In the data rows, 128 means zero.
Here are some points, each followed by its number:
[123 143 127 142 128 119 153 149 119 124 122 119 134 122 160 131 128 125
 136 109 133 115 124 144 111 166 137 151 123 110 119 135 110 162 115  93
 109 136 140 136 120 138 106 117 117 125 109 152 133 111 130 139 151 134
 137 126 148 134 113 136 139 116 135 135 147 119 156 139 149 136 158 120
 142 132 130 120 123 101 132] 0
[132 176 119 166 136 142 122 130 125 109 106 127 153 112 155 121 158 162
 127 132 112 127 126 139  93 132 105 149 110 127 114 138 136 142 124 114
 132 101 144 148 102 114 118 136 175 140 110 121 104 162 118 116 101 127
 135  99 131 126 135 160 146 105  91 102 114 118 121 178 152 131 153 126
 136 114 167 132 113 143 116] 1
[102 115 139  91 194  35 154 201 149   4 255 114 113  18  56 202  55  96
  73 152 179  58 193 124  82  93 186 101 182  40 221 112 106 205  61  23
 141 108 177 113 169 112 131 171  49  39 121 196 255   0 125 255 251  32
 208 255 155 198 124  84  93 150 190 228 221  15  91 108 107  75 156  98
 255 160  29  13 174 147 211] 2
[123 124 148 126 123 108 125 132 127 104 176 143  95  87  76 150 102 127
 104 158 135  88 133  99 136  98 168  73 159 102 163 124 100 131  75 108
 139 147  93 119 144 112 136 153 141  89 124 164 176  99 123 163 168 124
 169 178 147 167 115 110 133 189 130 206 136  94 124 124 122 106 119 117
 153 144 104 107 177 147 141] 3
[130 112 103 134 118 130 144 136 115 138 118 114 152 153 153 118 121 142
 127 122 114 142 134 136 115 159 123 134 107 130 111 125 110 111 139 122
 103 127 135 138 120 127 121 130 132 120 111 122 119 129 117 131 127 140
 109 103 131 114 124 132 141 118 128 121 132 140 145 138 142 166 131 136
 125 114 137 141 118 116 117] 4
[110 112 138 115 135 122  98 161 155  63 134 117 121  77 134 145  95  96
 116 118 157 111 151 149 115 153 173 141 153 114 180 108 126 154  84  92
 142 125 122 116 126 121 145 122  97 101 138 175 182  81 121 179 155  64
 206 157  75 149 155 108 111 133 181 156 158  99 102 153 132  83 151 128
 181 115 122 109 141 124 174] 5
[147 188  94 221  58 189 140  65  43 255  56 103 130 182 176  94 237 131
 185  65  75 191  64 169 202 118  15 208  86 168  18 169 179  73 191 166
 100 139 123 128 102 117  76 114 200 255 103  37   0 239 148   0  16 204
  93   0 101  18 169 229 138  47  67  27  26 245 168 140 150 194 110 150
  18 125 225 215  77 111  49] 6
[ 91 138 155 157 113 128 119 140  85  92 148 133  98 110  39 204  60 106
  85 173 149  77 131 139 120 101 179  85 126 118 188 150 101 110  94 116
 132 120  71  93 138  89 111 121 147 116 128 171 163  72 133 167 119 119
 189 169 106 171 128 168 157 166 168 216  99  82 152 163 121 100 106 113
 151 129 107 131 163 146 152] 7
[102 105 171 121 172 162 105 119 140  95 127 174 125  63 138 126  64 136
 114 138 154 101 144 117  95 146 230 123 134  89 211 157 125  92  97  84
 105  83 127 119  97 107 110 168 150  96 147 143 142 135 129 139 112  98
 152 145 139 140 110 129 113 163 130 127 110  49 103 196 125  91 131  91
 124  91 209 154 121 135 125] 8
[130 136 135 114 141 103 111 136 112 115 167 127 115  85  88 156 125 113
 116 159 159 110 123 100 133  93 157  94 131 127 143  95 118 141 108 126
 121 130 104 128 140  99 140 142 109 104 134 139 178 107 120 170 167 117
 160 169 144 127 142 107 137 161 146 166 153  88 107 109  94 100 104 134
 135 155  98 107 152 126 159] 9
[129 108 145 120 165 121 115 127 137 117 112 139 117 123 143 123 139 131
 119 141 137 112 129 129 141 112 149 145 125 115 129 132 141 146 116 103
 132 118 116 133 107 144 134 143 100 107 134 114 131 107 123 140 138 109
 117 144  99 109 145  76 100 134 135 136 138 109 107 122 113 106  99 122
 131 125 142  88 122 126 146] 10
[132 135 157 128 130 124 138 148 118 142 180 124 105 104  68 152 133 100
 106 149 132 105 120 109 144 112  95  94 151 142 142 112 119 172 134 159
 173 160 105 122 214 148 140 130 140 124 144 173 158  87 143 127 178 113
 119 190 147 139 131 137 120 171 141 169 107 119 107  73 155 125 119 118
 137 150  83 109 163 124 130] 11
[116 135 123 139 142 130 100 109 146 140 117 118 128  81 134 135 118  96
 156 136 130 123 133 148 117 123 175 133 116 113 127 122 141 126 110 106
  97 140 103 137 103  90 102 122 147 116 144 124 145 128 108 131 108 123
 189 133  95 143 156 138 147 142 170 131 118 125 146 175 133  77 142 132
 127  81 154 118 135 122 126] 12
[101   0  90  84 121  55  97 188 167   0  95 208  32 149 168 115  84 172
  60 116 250 164 155 135 180 165 115 150 160 152 140 111  86 176 146  90
 188  60  64 212  61 157 250 126  79 141 113 136  93  73  26 149 195 121
 170 122  70 163 123  62 112 109 108 177 178 228  93 119 125 106  86 161
 110 104  45  79  66  88 186] 13
[116 129 142 123 133 126 158 147 124 107 173 104 149 115 114 144 120 127
 105 144 119 112 152 129 123 153 113 137 124  89 143 113  93 146 100 112
 119 127 142 143 163 117 140 143 107 116 130 145 180  83 134 148 167 121
 154 144 138 148 116 157 134 127 125 162 134 112 137 141 124 134 143 127
 164 155  84  83 174 123 135] 14
[191 120  91 197 112  81 181 121  85 215 202  76 143 235 153 108 159 125
 117 158 121 178 107 106 152 136  43 111 113 156  83  68 115 177 184 125
 148 155 224 133 228 154 124  70  85 162 133 129 108 147 138  82 182 178
  45  91 196 100  91 154 152  65 117 119 165 140 161   0 120 173 152  95
 172 214  27 121 163  99 132] 15
[115 102 117 184 151  96 119 132 127 105 188 141 111  98 104 129  85  94
 115 109 156 123 116 141 144 160 143 134 137  82 122  89 110 134 105  78
 161 105 123 110 181 140 117 132 110  86 152 158 171  42 101 170 153  95
 187 164 127 130 126 104 115 171 188 199 129  79 143  98 136 107 132  83
 145 155 108 104 170 138 113] 16
[100 113 148 129 154 105 146 161 150  81 163 112 120  85 120 144 106  94
 113 107 136  92 130 152 108 110 187 117 144  84 174 140 138 167  94  89
 145 120 154 121 123 118 105 135  76 108 123 138 191  73 145 192 154  89
 193 170 125 141 130 116 109 132 162 136 152  82 116 150 143  88 140 113
 184 117 136  90 121 130 125] 17
[153 129  93 140 132 172 107 129  94 165  58 133 158 129 171  58 168 132
 184  94  98 163 110 125 135 182 123 193 148 126  76 122 132  57 139 125
 110 148 107 122  75 113 115 155 222 148 144 108  69 198  94  57  40 194
 125  39  89 110 134 149 158 112 140  43  68 174 119 214 186 135 148 156
  81  88 236 186  99 106  53] 18
[118 142 133 129 133 110 148 160 128 130 122 112 151 178 124 147 122 138
 138 114 129 144 133 130  96 179 120 126 110 119 133 138 102 151 108 122
 119 127 155 128 138 146 139 108  94 111 113 134 147 107 123 117 142  91
 112 116 154 136 112 123 135  99 124 143 160 155 121 121 138 139 137 121
 148 126 110 124 134  89 138] 19
[146 125 118 147 127 169  79 107 102 166  89 149 149 123 166 114 150 128
 146 128 118 165 126 145 142 130 102 146  99 156 102 118 156 113 178 135
 106 100 122 127  95 135 141 132 162 155 106  96  54 203 133  75  65 141
 133  97  82  82 140 129 128 114 118  62  87 176 140 172 119 147 121 141
  96 117 175 162  86 158  90] 20
[109 156 166 153 138 108 204 105  87 212 192 121 138 177  87 149 134 169
 136 148  71 141  84 114 123 119  57  86 117 138 126 135  94 119 134 162
 139 138 155 139 175 135  88 123 110 131 109 125 132  98 197  72 142 179
  43 130 220 156  93 183 137 153  84 125 100  88 151  53 104 178 100 113
 152 180 114  82 205 146 143] 21
[127 118 140 124 135  96 153 148  85 132 255  98 101 131  41 191 149 104
  94 185 128  95 135  66 139  86 101  81 109  88 168 126  98 147 127 137
 167 137 158 124 250 151 106 123  67 113 145 180 214  68 128 138 213 136
 117 188 195 153 107 163 160 169 151 163 151  72 111  39 100 109 108 124
 202 219  33  90 216 126 140] 22
[135 161 145 158 112 180 101 128 133 149  64 141 145 141 195  99 182 170
 176 121 110 138 136 147 100 113 113 166 108 158 104 143 148 132 127 131
 117 110 129 146  51 140 121 126 186 145  99 117  59 201 115  94 100 152
 114  83 128 116 157 131 146  98  80  53  98 124 124 185 156 125 137 129
 109  96 188 165  76 119  98] 23
Which two points above are nearest to each new point by angle? Their numbers follow each, nearest first.
[159 136 113 100 147  88 142 150 148 124 152 118 104 120 118 118 132 133
 120 113 131 134 134 152 117 115 125 118 135 110 127 102 117 134 120 112
 129 146 138 128 137 147 137 136  86 105 111 117 193 109 129 167 169  99
 128 161 133 138 125 114 109 151 140 135 179 129 120 116 118 134 101 144
 165 145  91  95 134 122 137] 2 9
[ 63  89  89  66 148 116 175 141 150  71 117 114  97 163 134 157 117 140
  83 124 149 126  99 129 146  87 101 111 100 132 169 174 165 200 170 118
 151 130 149 148 122 134 171  98  29 169 129 107 146  68 120 150 191  77
 145 154 159 120 117 151 118  69 104 101 189 145 130  84  54 159 121 126
 159 173 102  77  55  97 202] 13 2
[140 109 141  85 163 110 123 153 149  96 119 142 109  82 132 127 124 122
 129 104 156 123 134 149 123 118 163 150 157 109 141 115 131 156 100  88
 125 131 131 128 108 138 157 137  87  91 121 117 165 108 113 172 163  81
 198 162 109 146 141  90  93 123 170 131 160 105  88 140 113  94 125 138
 149 124 125  91 117 116 157] 5 17
[144 178 118 148 115 111 207  82  78 236 178 120 168 179  71 140 148 125
 150 161  79 116  71 137 139  91  70  73 109 113 129 178 132  98 153 209
 130 167 153 130 209 142  67 125 129 134  81 100 158 100 187  75 125 183
  53 117 181 146 122 193 141 147 108 113  80 114 164  95 128 177  95 130
 115 204 132 113 208 179 138] 21 15
[149 155 135 155 107 139 139 124 118 176 129 111 160 179 154 101 150 146
 123 130 116 147 139  96 160 151  67 144 117 166  91 114 121 132 147 168
 140 126 154 113 179 135 132 125 175 155 124 164  91 171 156  93 135 157
  68 129 162 105 103 125 117 100  84 123 136 160 143  80 137 184 154 134
  92 142 129 148 152  94 103] 15 6
[ 96  81 130  52 117 112 146 140 148  32 143 115  89 131  99 185  82  98
  61 125 190 119 112 142 144 111  95 109 172 137 192 150 156 211 179  93
 188  96 126 148 114 111 203 111  11 186 128 139 115  74 141 145 167  46
 166 134 116 103 145 134  96  93  88 152 198 145  96  84  51 112 111 116
 186 174  76 108  69 126 179] 13 2
[118 131 133 146 135 142 129 117 109 136 127 117 146 135 117 151 134 134
 126 123 127 135 111 137 130 106 105 138 115 156 137 143 144 142 142 132
 119 122 137 125 142 137 122 115 125 147 130 126 114 130 139 114 119 125
 115 122 135 112 135 163 120 110 122 122 108 127 139 112 126 141 110 123
 124 139 138 139 126 140 114] 6 21
[174 114 110 107 108 120 139 104 138 187 162  97 121 186 111  85 138 123
 137 174 135 103 139  87 105  78  85  53  86 138  95 110 127 154 174 189
 170 164 140 113 174 150 106 135  90 145 146 129 149 131 161 120 202 161
  38 162 154 117 119 109 110 144  98 134 142 154 149  36 121 186  83 128
 136 135  55 123 145 147 127] 15 21
[ 92 124 164  95 174  86 149 143 144   7 177 128 117  16  59 186  89  97
  98 155 125  74 138 138 103 101 195 128 183  59 208 140 121 163  51  46
 154 120 116 140 121  89 158 166 108  71 154 175 212  33 142 203 186 116
 215 188 155 170 154 100 127 173 164 221 176  33 104 177 124  54 136  93
 222 139 117  61 136 142 172] 2 17
[122  91 126 109 111 157 144 130 153 150  84 124 128 173 168  95 170 123
 148  97 117 138 105 115 157 177 130 161 133 127  95 122 130  84 133 164
 138 153  92 137 128 122 108 123 165 166 112 139 121 172 129 116  84 183
 168  65  94 112 138 155 145 131 142 103 126 177 113 167 150 121 171 107
 111  67 167 153 108 125  92] 18 6
[134 133 123 151 118 148 121 124 121 147 146 137 119 142 124 121 129 132
 132 148 112 123 135 104 132 115 125 111 148 133 117 123 110 108 128 141
 135 136 105 105 134 129 138 132 184 132 126 146 113 142 114 114 134 168
 118 111 140 144 117 129 140 159 122 149 126 119 154 107 148 131 130 123
 108 145 126 159 168 139 105] 21 11
[148 128  80 155  43 147 117  92 107 225 129 112 143 230 162  35 138 165
 166 175 121 178 114  64 134 131   0  60  70 197  45  80 129  70 214 255
 148 136 107 134 143 179 130 117 208 187 127 120  21 201 153  15 115 244
   0  69 148 134  85 131 187 118  31  65  57 194 179  26 135 223  90 176
  46 142 102 205 158 167  27] 6 20
[ 80 130 213  55 131 124  92 141 134   0  74 176 170  72  94 181  70 187
 113  98 211 170 147 179 106 100 111 167 113 235 179 156 111 202 128 112
 106   0 130 123  83 110 199  81  23 132 144 121  59 113 112 145 114  36
 120 177 103 127 163 136  75   8  98 121 131 109 114 135  58 105  95  86
 127 149 123 117  59 101 194] 13 10
[135  85 121  93 149 110 128 129 151 100 129 151 113 140 143  88  95 149
 115 144 145 125 135 101 113 128 134  70 138 112 147 112 146  93 135 200
 176 121  97 147 116 138 155 139  95 110 157 108 118  99 136 134 146 161
  73 145 131 159  97  55 119 171 112 120 130 124 116  67 124 146 115 150
 101 115 106 118 131 165 123] 13 10
[133 149 100 172  92 149 146 113 110 182 111 126 130 159 170  88 165 157
 150 111  83 137 118 140 131 152  75 152  93 147 108 130 147 107 140 129
 139 150 151 134 118 144 102 123 180 167 133 110  67 178 108  92  92 179
  86  82 125 110 129 153 135 115  97 106  93 165 152 130 161 154 125 132
  77 135 181 167 113 141  91] 6 18
[134 126 129 116 142 103 137 146 140 108 157 117 146 104 127 126 110 132
 114 138 132 108 143 135 104 143 143 139 112 108 153 105  95 162  97  92
 125 117 151 127 140 136 131 134  89  89 137 147 186 107 130 160 165 115
 144 158 150 133 115 119 114 128 146 157 157  84 121 128 130 135 127 118
 160 138 110  92 147 124 153] 2 14
[158  75 105  78 106 116 157 139 148 140 114 103 103 157 167  92 204 126
 136  95 133 146 138 139 176 167  55 147 129 102  91 121 133 120 151 148
 153 146 151 164 109 139 131 125 100 171 125 107 125 166 107  79 122 152
 126  76 113 101 135 137 124 102 126  57 158 193  95 135 138 151 133 156
 126 111  74  96 118 105 120] 6 18
[141 217 147 229  98 150 121 108  92 179 147 130 178 143 114 154 143 140
 171 148  70 115 136 105  88 149 198 122 131 163 109 119  81  72  87 144
  98 172 124  77 156 110  89  97 255 112 120 171  89 137 124 115  67 170
 104 116 134 140 132 188 175 134 134 157  49 117 155 137 158 115 144  89
 110 116 155 212 183 133  76] 18 6
[122 114 129 110 152 132  94 118 133 101  90 166 137 103 143 126 114 119
 130 126 120 120 143 145 124 123 186 147 137 126 155 145 135 131 114 102
 114  95 104 130  88 123 118 141 124 106 123 115 114 128 133 135 101  91
 150 111  95 127 145  91 108 141 143 120 100  96 116 163 139  92 113 125
 115 112 184 131  93 154 125] 8 10
